Each row is where one point has got to under a steady rotation. How many ticks took it there?
The counts run from 0 to 232.
[-.03,-.16,-.10,-.22,-.47,.09,-.04,-.24,.04,-.32,-.11]
176
[.01,-.34,-.14,.01,-.05,-.11,.02,.35,-.24,-.20,.29]
145
[.21,.09,-.24,-.37,-.18,.07,.35,-.03,.22,-.06,.24]
113
[-.44,.01,.08,-.27,-.09,-.25,.23,-.11,.19,-.07,-.16]
19
[-.27,-.17,-.21,-.19,-.36,.18,-.23,.02,-.37,.00,.02]
148
[-.15,-.32,-.23,-.01,-.23,-.01,-.02,.28,-.50,.10,.04]
2
[.42,-.17,-.31,-.27,.00,.06,.28,.23,.05,.26,.13]
115
[.30,-.18,-.24,-.04,.16,.25,-.10,.24,-.27,.10,.34]
117
[-.07,-.38,-.28,.18,-.01,.00,-.03,.40,-.11,-.12,.02]
27
[.20,.16,.16,-.02,.48,.04,.27,-.02,.30,-.07,.08]
220
[-.08,-.10,.06,-.44,-.40,.04,-.17,-.26,-.11,-.14,.05]
150
[-.32,-.03,-.17,.30,-.14,.23,.01,.20,-.07,-.49,.06]
55
[-.04,.07,-.10,.33,.41,.15,.27,.26,-.04,.01,-.06]
223
[-.10,.11,-.31,.17,-.30,.32,.34,-.15,-.01,-.02,-.18]
84
[-.54,.07,-.03,.01,.00,-.22,.22,.20,-.19,.16,-.19]
134
[-.16,-.06,-.29,.44,.06,.23,.09,.27,-.10,-.18,-.13]
198
[.12,-.10,-.01,.13,.39,.00,.10,.13,.30,-.29,-.02]
195
[.13,-.27,-.10,.10,.33,-.05,.13,.20,.34,-.17,-.09]
51
[.18,.08,.17,.21,.08,.20,-.06,-.04,-.52,-.13,.21]
93
[-.07,-.17,-.24,-.25,.08,.00,.03,.09,.48,.10,-.25]
166
[-.21,-.11,-.08,-.31,-.12,-.22,.27,-.05,.29,-.01,-.29]
20
[.24,.06,.25,-.04,.45,-.08,.31,-.05,.12,.26,-.07]
102
[.13,-.24,-.21,-.03,.01,-.18,.09,.34,-.24,-.16,.36]
0
[-.05,-.09,-.01,-.06,-.32,-.12,.15,.08,-.63,.11,-.04]
121
[.34,-.20,.11,-.27,.09,.26,-.37,-.09,.08,.06,-.09]
180
[-.28,-.26,.23,-.03,.27,-.33,-.04,.23,-.29,.10,-.14]
14
[.00,.23,-.39,-.05,-.29,.42,.27,-.12,.11,-.03,-.08]
85
[-.04,-.21,-.14,.45,.23,.09,.24,.33,.02,-.19,-.13]
197
[-.02,.22,-.29,-.37,-.17,.19,.25,-.07,.20,-.01,.24]
112
[-.50,-.12,.13,.08,.24,-.17,-.13,.13,-.34,.11,-.10]
15
[.40,-.33,.13,.20,.26,.13,-.12,.03,-.28,.03,-.19]
65
[-.11,.16,.13,.01,.02,.15,.04,-.42,.12,.06,-.41]
72
[.67,-.17,-.06,-.04,.02,.14,.24,-.03,-.04,.02,.09]
89
[-.27,.26,-.16,.30,.13,.23,.11,.09,-.14,-.23,.18]
225
[.15,.18,-.23,-.12,-.19,.49,.06,-.22,.14,-.14,.07]
86
[.24,-.28,.01,-.32,-.03,.23,-.36,-.17,.13,.01,-.11]
35
[-.28,.24,-.28,.12,-.12,.10,.46,-.01,-.21,.10,-.05]
109
[-.18,-.06,-.18,-.35,.15,.09,.06,.10,.48,.07,-.07]
22
[.36,.16,-.21,-.14,-.07,.32,.13,-.23,.21,-.20,.22]
87
[-.01,-.45,-.18,.25,.02,-.01,.06,.33,-.08,-.27,.03]
171
[.04,-.05,.17,.30,.17,.21,-.19,-.01,-.45,.00,-.06]
211
[.24,-.36,.02,-.27,-.28,.13,-.09,-.21,.06,-.05,-.28]
178
[-.11,-.12,-.23,-.33,.26,.09,-.05,.14,.46,-.03,.07]
23
[.16,-.17,.26,-.21,.35,-.25,-.15,.08,-.02,.03,.12]
12
[-.39,-.09,.11,-.03,.15,-.32,.30,.23,-.20,.04,.03]
133
[.56,-.32,.11,-.01,.11,.10,-.05,-.16,-.01,-.17,.05]
63
[-.13,-.33,.26,-.06,.37,-.25,-.18,.17,-.09,-.08,.08]
157
[-.62,.07,.05,-.24,.01,-.04,-.08,-.08,.06,-.13,-.12]
162
[-.52,.08,-.01,-.23,-.08,-.11,.16,-.16,.28,-.26,-.09]
163
[.00,-.39,-.12,.13,.21,-.07,.07,.33,.11,-.28,.19]
170
[.00,.10,.10,.09,.59,.08,.12,.19,-.08,.23,.12]
104
[-.07,.12,.31,.15,-.07,-.02,.11,-.39,-.21,-.11,-.35]
70
[-.28,-.09,-.27,.30,.11,.24,-.08,.31,-.08,-.35,.00]
54
[.07,-.34,.39,.21,.21,-.18,-.13,.04,-.25,-.12,-.22]
184
[-.02,-.14,-.17,.10,-.36,.12,.16,-.12,-.06,-.47,-.07]
57
[.31,.03,.16,.06,.51,-.07,.34,-.04,.35,-.04,-.08]
76
[-.04,.08,.24,.15,-.12,.01,.14,-.24,-.64,-.14,-.02]
95
[-.17,.25,.27,.06,-.07,.04,.10,-.32,-.29,-.23,-.10]
214
[-.19,-.31,-.17,.00,-.30,-.05,-.05,.20,-.43,.06,-.09]
147
[-.30,-.15,-.26,.05,-.19,.13,-.27,.27,-.26,-.26,.07]
29
[-.24,.27,-.19,.25,-.05,.07,.32,-.04,-.13,-.39,.22]
226
[.06,.25,.24,-.11,.29,.20,.08,-.37,.35,-.08,-.08]
74
[.12,.14,-.33,.04,-.36,.17,.49,-.13,-.04,-.06,-.09]
228
[-.55,.06,.12,-.18,-.11,-.13,.08,-.06,.08,-.20,-.02]
18
[-.10,-.02,.18,-.17,.57,-.07,-.10,.21,-.08,.22,.21]
130
[-.44,.19,-.09,-.36,-.07,-.05,.19,-.07,.13,-.03,.14]
137
[-.23,.03,.19,-.11,.43,-.19,.03,.21,-.20,.03,.32]
131
[.12,-.15,.24,-.47,.26,-.01,-.29,-.12,.10,.25,.06]
10
[.29,-.26,.24,-.20,.25,.06,-.42,.00,.08,-.13,.07]
181
[-.30,.20,.04,.18,.14,-.14,.42,.19,-.21,-.12,.13]
107
[-.22,-.18,.21,.26,.19,.04,-.17,.03,-.26,-.03,-.32]
185
[.24,-.09,.03,.18,.09,.25,-.19,.06,-.47,.08,.20]
92
[.26,-.30,-.05,-.29,.01,.28,-.33,-.11,.13,.05,-.28]
179
[-.11,.07,.03,-.13,.27,.22,.05,-.09,.50,.06,-.30]
192
[.47,-.09,-.02,-.12,.13,.34,-.23,-.13,.11,-.16,.13]
206
[.25,.18,.32,-.21,.31,-.14,.30,-.28,.16,.18,.03]
101
[-.57,.01,.11,-.03,.16,-.10,-.16,.09,-.16,-.01,-.07]
16
[.42,-.14,-.06,.16,.26,.22,-.09,.11,-.37,.12,.09]
91
[.10,-.30,-.17,-.07,.22,-.12,.09,.39,.28,-.26,.17]
25
[-.39,.01,.32,-.11,.02,-.19,.01,-.22,.07,-.34,-.25]
44
[.25,-.05,-.23,-.13,-.25,.34,-.16,-.23,.13,-.11,-.11]
60
[-.46,-.23,.17,.13,.14,-.25,.00,.11,-.29,.06,-.25]
159
[.07,-.35,-.18,.06,.01,-.16,.07,.35,-.34,-.05,.19]
1
[-.09,.03,-.02,-.18,.24,.17,-.04,-.07,.54,-.09,-.18]
48
[-.05,.23,.15,-.07,.05,.09,.23,-.42,.03,.09,-.40]
216
[-.28,-.06,-.28,.29,-.08,.33,.00,.16,-.15,-.33,-.07]
199
[.12,-.19,.18,-.51,-.04,.05,-.22,-.11,.06,.35,-.18]
9
[.12,.15,-.36,-.07,-.30,.26,.35,-.13,.07,.01,-.11]
229
[-.19,-.17,-.17,-.03,-.42,.16,-.18,-.08,-.13,-.43,.03]
175
[-.04,.09,.18,.01,-.18,.04,.14,-.34,-.50,.11,-.19]
96
[-.16,-.21,-.22,.36,.22,.24,-.05,.38,.01,-.17,-.10]
53
[.59,-.13,.09,.02,.23,.20,-.19,-.17,.02,-.20,.13]
207
[-.16,.23,-.13,.18,-.26,.13,.45,-.04,-.09,-.30,.05]
227
[.28,-.17,-.28,-.13,.11,.25,.03,.30,-.10,.25,.24]
116
[-.17,-.14,-.09,-.27,.00,-.12,.17,-.06,.47,.02,-.27]
165
[-.24,-.16,-.13,-.33,.01,-.04,.10,.01,.43,.12,-.26]
21
[.58,-.22,.22,.12,.16,.12,-.02,-.06,-.13,-.20,.01]
208
[.21,.03,.10,.04,.48,-.04,.18,.01,.09,.33,-.03]
103
[.32,-.07,-.08,-.17,-.05,.41,-.23,-.20,.18,-.17,.07]
61
[.07,-.43,-.25,.04,.09,-.17,.01,.40,.02,-.18,-.01]
26
[.21,.05,.14,.22,.52,-.02,.35,.12,.23,-.03,.00]
221
[-.02,.39,.13,-.28,-.06,.24,.03,-.47,-.13,.26,-.15]
98
[.21,-.25,.16,-.38,.00,-.04,-.21,-.13,.06,.21,-.16]
153
[.09,-.27,-.38,-.27,.11,.08,.11,.38,.24,.19,.04]
141
[-.66,.11,.09,-.13,.02,-.13,-.07,-.03,-.06,-.09,-.06]
17
[-.11,.10,-.20,.11,-.37,.16,.14,-.10,-.13,-.54,.01]
201
[-.01,.06,-.06,.32,.51,.17,.29,.22,.10,.09,-.08]
78
[.18,-.23,-.01,-.16,-.41,.09,.03,-.25,.01,-.30,-.21]
177
[.04,-.08,-.20,.02,-.39,.19,.08,-.23,.05,-.27,-.30]
58
[.14,-.39,.11,-.39,.19,.02,-.30,-.01,.06,.27,-.24]
154
[-.26,-.11,-.22,-.03,-.27,.09,-.15,.20,-.48,.01,.13]
3
[.12,-.44,.31,.04,.30,-.15,-.18,.06,-.26,-.01,-.23]
39
[.18,-.10,-.01,.00,.36,-.02,.13,.11,.45,-.27,-.01]
50
[.26,-.29,.10,-.30,.02,.11,-.38,-.15,.07,-.11,.07]
36
[-.19,-.06,-.05,-.33,-.38,.02,-.09,-.06,-.29,-.12,.19]
5
[.08,-.04,.17,-.29,.44,-.05,-.09,.08,-.02,.47,.07]
129
[-.25,-.07,.00,-.29,-.12,-.20,.25,-.16,.37,-.22,-.19]
164
[-.11,.15,.17,.01,-.03,.05,.16,-.36,-.09,-.01,-.43]
71
[.10,-.19,.18,-.48,-.34,-.09,-.06,-.23,-.04,-.04,.07]
151
[.05,-.20,.33,-.39,.29,-.10,-.30,.06,.00,.15,.24]
11
[.03,.22,.11,-.10,.20,.23,.13,-.38,.14,.20,-.35]
217
[-.20,.12,-.15,.34,-.09,.07,.43,-.01,-.18,-.32,.03]
82
[.24,-.31,.34,-.03,.31,-.05,-.30,-.04,-.05,-.23,.02]
182
[.62,-.01,-.07,-.13,.00,.15,.23,-.09,.06,-.10,.14]
88
[.14,.17,.09,-.11,.35,.13,.08,-.21,.34,-.04,.04]
219
[-.32,.19,-.13,.13,-.01,-.10,.51,.07,-.25,-.01,.06]
108
[-.43,.09,.24,.15,.10,.01,-.20,-.19,-.16,-.20,-.15]
187
[.49,-.30,.20,.23,.19,.07,.00,.01,-.29,-.04,-.09]
209
[.33,.18,-.24,-.19,-.10,.36,.08,-.16,.07,.02,.19]
231
[.32,-.44,.31,-.12,.28,-.21,-.23,.04,-.10,-.20,-.10]
38
[.44,.00,-.18,-.13,-.06,.47,-.14,-.18,.09,-.09,-.12]
205
[-.18,.04,-.15,-.39,-.14,-.11,.27,-.06,.40,-.03,.10]
138
[.33,-.09,-.16,.01,-.29,.38,.00,-.25,.08,.02,-.27]
204
[-.21,.31,.28,.20,.03,.09,-.06,-.30,-.38,-.27,-.02]
213
[.04,.13,.17,-.53,-.10,-.04,-.02,-.40,-.05,.05,.17]
125
[.18,-.24,.14,.29,.24,.15,-.12,-.11,-.46,.10,-.15]
210
[-.12,.12,.32,.21,.10,.02,-.14,-.12,-.40,-.27,-.05]
68
[-.22,-.06,-.26,.22,-.22,.14,.11,.01,-.11,-.49,-.04]
56
[.18,.22,.24,-.25,.22,.02,.16,-.34,.08,.12,.14]
100
[-.05,.18,.17,-.08,-.10,.20,.06,-.46,-.38,.23,-.17]
97
[.15,-.22,-.32,-.17,.17,.15,-.08,.38,.14,.15,.14]
142
[-.28,-.01,-.20,-.22,-.39,.10,-.16,.04,-.43,-.01,.18]
4
[-.02,-.16,-.26,-.16,.19,.09,-.03,.20,.40,.00,-.10]
167
[-.18,-.06,-.13,-.13,-.48,.00,-.10,-.11,-.07,-.41,-.04]
31
[.24,-.11,.22,-.39,.13,-.19,.14,-.19,.08,.34,-.05]
127
[-.30,-.15,-.22,.06,-.29,.18,-.17,.02,-.13,-.31,-.02]
174
[-.04,-.08,.05,-.44,-.44,-.15,-.03,-.28,-.18,-.08,.07]
6
[-.19,.33,-.32,-.25,-.16,.24,.24,-.08,.08,.06,.15]
111
[.38,-.04,-.27,-.27,-.11,.04,.39,.09,.14,.09,.18]
114
[-.19,.16,-.12,.36,.07,.08,.25,.15,-.11,-.45,.18]
81
[-.30,-.03,.19,-.01,.27,-.32,.18,.19,-.27,.00,.18]
132
[.52,-.19,-.11,.08,.11,.18,.07,.07,-.17,.13,-.01]
90
[-.17,.14,.04,-.25,-.30,.17,-.03,-.26,-.45,.17,.01]
123
[-.21,-.05,-.14,-.35,-.45,.05,-.25,-.10,-.29,-.02,.09]
149
[-.24,.15,.22,-.08,.02,-.04,.18,-.31,.23,-.23,-.32]
189
